Rotation paths and how fast each direction turns (degrees a step):
Each turn is a multiple of 5 degrees from 10 to 175, or 0.
Each row of a path follows its step; steps can be skipped.
Rotation 1:
step 0: [-20  -5  -3  -7 -52  36  15   0  11  17   6 -15 -19  13  37 -27   1 -14
  13 -17 -22 -12  20  -7  12 -21  -4  30  -4  -2  18  20  -7  -7  12 -23
  -7]
step 1: [ -4  10 -14 -17 -16  19   1   4  14  -3   5  21   0  -5  10 -48 -21 -37
 -10  27   7 -22   1  36  30 -24 -16  21   6  27  -1  15   6   2  -4  24
 -13]
step 2: [ -6   6  -1 -29   2  45   8  -3   2  15  28  -9   7   3  39 -12  -6 -32
  22  33  -8  21 -10 -11 -16  -7   7  15 -12  38 -14  -2  25  20   7   3
  16]
step 3: [  1  11  -8  -7 -20  42  20 -14  27  20   8  -6 -10  -6   5   0 -30 -45
 -45 -10   4  27  10 -11   6   4 -12  11  27  -7   0   6  25  24 -13  -6
   5]
step 4: [ -9  13  -3  -9  -1  32  -7  22   7  15   7  10 -24   0 -15   2 -20 -17
   9 -13 -12   8  -2  15 -23  -4 -14  28  23  18 -40  -7 -19  37 -28  43
   6]
step 5: [ 14 -13 -13   2  14  37 -29  -5  38   0  27 -26 -30  -4 -18 -17 -32  11
   2  12 -10   0  -9 -35 -12   9  13  17  13   8  -5  -1  -8  39  14  -6
  -1]
step 6: [ 11  -6   8   4 -24   8 -47 -39  12 -30  13  -8 -28   6 -12  18 -19 -31
  -7 -15 -23  17  14  -3 -14  -7 -20  17  13  -8  -7  21   3   7  19  33
  -3]
step 8: [-10 -15  10   8  -8  30 -15  -5  14  -6 -13  -4 -29  27  19  -8 -17 -13
  -3   9 -12 -47  25 -20  12 -35  12  39  11  -2  16   2 -10 -10  33   2
  11]
step 9: [  9 -16  -3  -3   4  35 -15 -13   4 -22  -3  16  30  -1   4  -7 -26 -24
  -4  20   3  -7   9  31   9 -35  11   1  10  32   0  44  10 -14  19  29
  16]
step 10: [-13  -1   8   4  -8  74  30  -3 -15  18   9 -14   5   1  28  33 -13 -10
   8  10  -1  13  -2 -18   3 -21  -1   8 -17  22  -8  17  -1 -13  21   1
   7]
[  3  -1   3  -4   4  -8   8  -2   0  -8   1   6 -10  -9   1   0  -5   8
   2  12  -3  12  -5   1   6  -4   2   8   0   6   6  13 -11   5   4  -1
  -3]	90
[  8   1   3   1   7   0  -9  -3   6  -7   4   4   7  -2  -7  -9  -3  -4
   6  11  -3 -14  -6   0  -5   2  11   0  -4  11   8  -9   2   3   4   4
  -3]	100
[  6   6  -4  -3  -2  -4  -7   2  -2  -8   7  -1 -10   8   1  -2   5  -4
   6   2  -4  -8   2   7   2  -5 -13  -9  -8  -5   0   4   0   8   6 -14
  -7]	55
[  5   5   1   2   5  10   7   3  -6  15 -13  13  -3   8  -2  -3  -1  -7
  -8  10  -1   5  -2   4  -8   3   2  -5  -9   0   2   5   4   4   3  -2
   0]	45
[ -3   8  -3   1   6   0   6  -8  -5   0   5   4   2  -3   0   5  -5  -2
   0 -12   3  -5 -10  -9   1   0   3 -10   3  -2  -3   2  -5  23  -2   5
   0]	45
Rotation 2:
step 0: [-12  -3  21 -38 -32 -26  25   9  11 -14  -4  12   4   1   9  19  17 -12
  -2   6 -24 -32  11 -13  -6 -33 -23   8  -8   1 -10 -22   7  -1 -40  30
 -11]
step 1: [-26 -43   7  28 -15  -2   4 -33  21  -8 -43 -10 -19   0 -10   4   6  17
  12 -23 -23 -39  10  14   9   5  10  -6 -15  13  16   6  -6 -12 -24 -10
   2]
step 2: [-27  17   7 -18 -12 -30  20  -9   0  15 -19   1   5  37 -18 -14  -8 -26
  -3 -32 -11 -15 -16 -23  31  17  35 -13  -3  -3 -22 -23  22  13  -7  -9
  -1]
step 3: [-24  16  25   2 -30 -27  10 -10 -33  21  13  -1 -26 -18   4 -27  30  13
  48   6 -19 -15  15 -12 -19  -3  12  -9  -2  13   5  -7   2  -7  -6  -3
 -24]
step 4: [-18  13   8  52 -27 -30 -12  -5  17 -23   9  -3 -18  -2 -27 -11   8  23
 -27 -30  -2 -17  19 -28   8  10 -20  -1  18 -10   2 -22  16   5   5   9
   7]
step 5: [ -3 -19 -16  -8 -40 -47  26  10  -1  -9  13  -9  10   4  23  34  15  -7
  24 -21  -9  -1   5 -28  12  -6  22  11   9 -13  23  12  29   5  12 -17
  16]
step 6: [-10 -14 -21  -8 -15 -29  -9 -33  29  18  30   1   3 -15 -14 -19  15  31
   2   9 -40 -31 -30 -17  -1 -11   7  -2  -4  19  -8   7 -18   5   5   4
  26]
step 7: [  3 -21  27 -15 -25 -40   9 -13  15  19 -19  17 -24   7 -17   4   3  -3
  -9 -21   2   3   3  -4  -9  19  -6  39  25  -5  -7 -27 -31  20  28 -24
   6]
step 9: [ -7 -20  -9 -12 -21  -8 -14   2  12  13   0  22  -7 -35 -19  34  33   4
  -1 -27   4 -19   7 -23  14  -3 -22   2 -14  34 -36 -31  11  -6 -15  13
 -11]
step 10: [-14 -32  19  -4   8 -10   9 -19  21 -17   4 -13 -15  -9  12   9 -15  12
  35 -37   6 -27   9  -4  49  15   3 -13  17  13   5   4 -14  21  12 -28
 -23]
[  8  -5  -4  -5  -9   0   1   1   6   3 -12  -5   2  12   8  -8  -4   3
   2  -2 -13  -2  -6   3  -1  -5 -13  10  -3  -7  -5   9  -4  -2   1   4
   5]	60
[  7  -6  -8   5  -4   1   5  -4  13  -5   3  -3   5   4   5  10   5  -7
  -1   1   3  -8 -10   1  10  -7   4 -12  -1   3   4  -1  -9  -5  -5  -9
   0]	80
[ 1 -7 10 15  0  9  8 -5 -5 -8  0  4 -8  5  4  4  3 -5 -5 -1 -9  5  4  3
  0  2 -3  1  6 -2  4 -2 -3 15 -3  3 10]	110
[ -3  -1  -9   1   3   0  -8  -9   0   1   8  -9   0  11  -7   2  -4  11
   5   3  -3  -1   4   4   0   5  -3  -6 -11  -5  11   0  -4  13  -1   4
  -8]	160
Rotation 3:
step 0: [ 38   4  11 -39 -28 -18   1   6  -2  22 -21  -2   3   4   6 -28  -7  -5
 -11  25   4 -16 -10   3 -21 -17 -10  -1   4   7   2  28 -32 -33  24   8
  28]
step 1: [ 17 -21 -12  -1   3  17  -3  23  -3  -2   7 -12  47  19  -3 -31 -27  21
   2   8  13 -41  13  -6   4   0 -10  15  10 -27   8 -21   6  33 -24  15
  13]
step 2: [-20   3  -6 -14 -26   0   7  19  -7  23   6   4  14  -6   6  37   7   0
   1  22 -36   4   7 -30  21  34 -22  42  10  14  12  -8  15 -13   4   0
  32]
step 3: [  9 -13  -9 -27 -27 -21 -19   1 -14   6 -35  23  -2  -5  19   6  18  11
  27  15  19 -18  12  34  -5   4 -35   5 -23 -30  -1  34  -6  -5   2   0
  -3]
step 4: [ 18   7  12 -16  -2  -3  13  23 -11 -20  32 -14 -17  27  23 -32 -26   7
  16   2 -13 -17  22  -7  25 -14  22  33  -8 -16   6  29  -2  19  -3  19
  19]
step 5: [ -4  -9  30   9  27  -3  -6  18   6  -4  18  -3  34   2  16  25  21  37
   9   9  -3  -2  -6 -34  -1   9 -41  26  20   2 -21   8 -13 -26 -13  19
   7]
step 6: [  5  15 -49  -1   6   9 -18   1 -15  21 -14  28 -24   1   7   6 -22  -4
  -1 -10 -16   6  28  -9  -4   8 -50  18   2 -35  -4  17 -21  -1  19   3
  -9]
step 8: [  8   4  36  11  -1 -11   2  35  14  13 -29 -15   8  12  11   3 -11  -8
 -19 -25   0   9   6  -9 -29 -11  -5  29  29  -4  -5  34  -8 -24 -33  21
  22]
step 9: [ 11   0 -22 -22   3  -3 -11   1 -23  23  11   6   9  24 -11   8  -5   2
  -4  19  11  -8   0 -57 -32 -22 -22 -14  18 -50 -10 -10   2   9  10   1
   6]
step 10: [  2  46 -25   7 -16   2  25   7  17  21  -6  -1  20  -9 -10   7   4   3
 -10   2  10  -7  21   3  39 -21 -41  10 -14   9   9   4  25  25  -6  11
  33]
[  3  11  -1   0  -2  -6  -1  -4 -13   6   8   3  -4 -11   4 -12  -3  -2
  -3   1   1  -6   0   3   2  -1  -9 -18  -8  -5   4   2  -3  -1  -2   1
   2]	115
[  4   7   4 -11   2  -7  -5  -2   6  -5  -8 -12   4  10   8 -16   3  -5
   1  -4   8  11   1   4   8   3   2   2  -5   1   2  -3  -6  -1  -1  -2
   1]	100
[  3   4  -2  -4   5   5  -1  -4  -1  11  -7   1   4  -4  -1   4 -12   5
   9 -10  -5  -4   3   3   2  10  -7   2  -1  11  11 -14   0   2   1   0
  -8]	80
[ -3   1   3   1  10   7  -3   1   2 -12   6  -3  -3 -11   6   1   4   4
  11  -2  -7   4  11  -4   2   2   0   3  -5  -8   5  11  -6  -8   3   0
 -12]	35
[ 10   7  -4  -3   1   4  -1  -2  -2  -6  -2   5  -6  -7  -3  -3  -3  10
   1   1   1   0   3  -6   1   0  14   5  -6 -12  -7 -12  -1  15  -3  -2
   5]	130
[  1   3   2  14  -1  13  -6  -1  -1  11  -6   2   5   1  -8 -17   0   1
   3   7  -5   2  -2   2   2   6   5   3   7  -5  -3   2   1 -11   2  -9
   1]	55
[ -3  -1  -3  14  -3   3   4   6  -1  -7  -9  -4  -1   3   8  -6   0   1
  -7  -6  -9   2   7  14 -10   1 -10   1   1  -6   1  -3   1  12  -7   2
  -3]	155
[  8 -13  -7 -10   3   4  -3  -5   2   3   3   4 -11  -1   1  -6   1 -10
   1  -5   6  -5   0   7  -7  -7  -6   7   4 -12  -1  -8   2 -10  -1  -1
  -5]	130
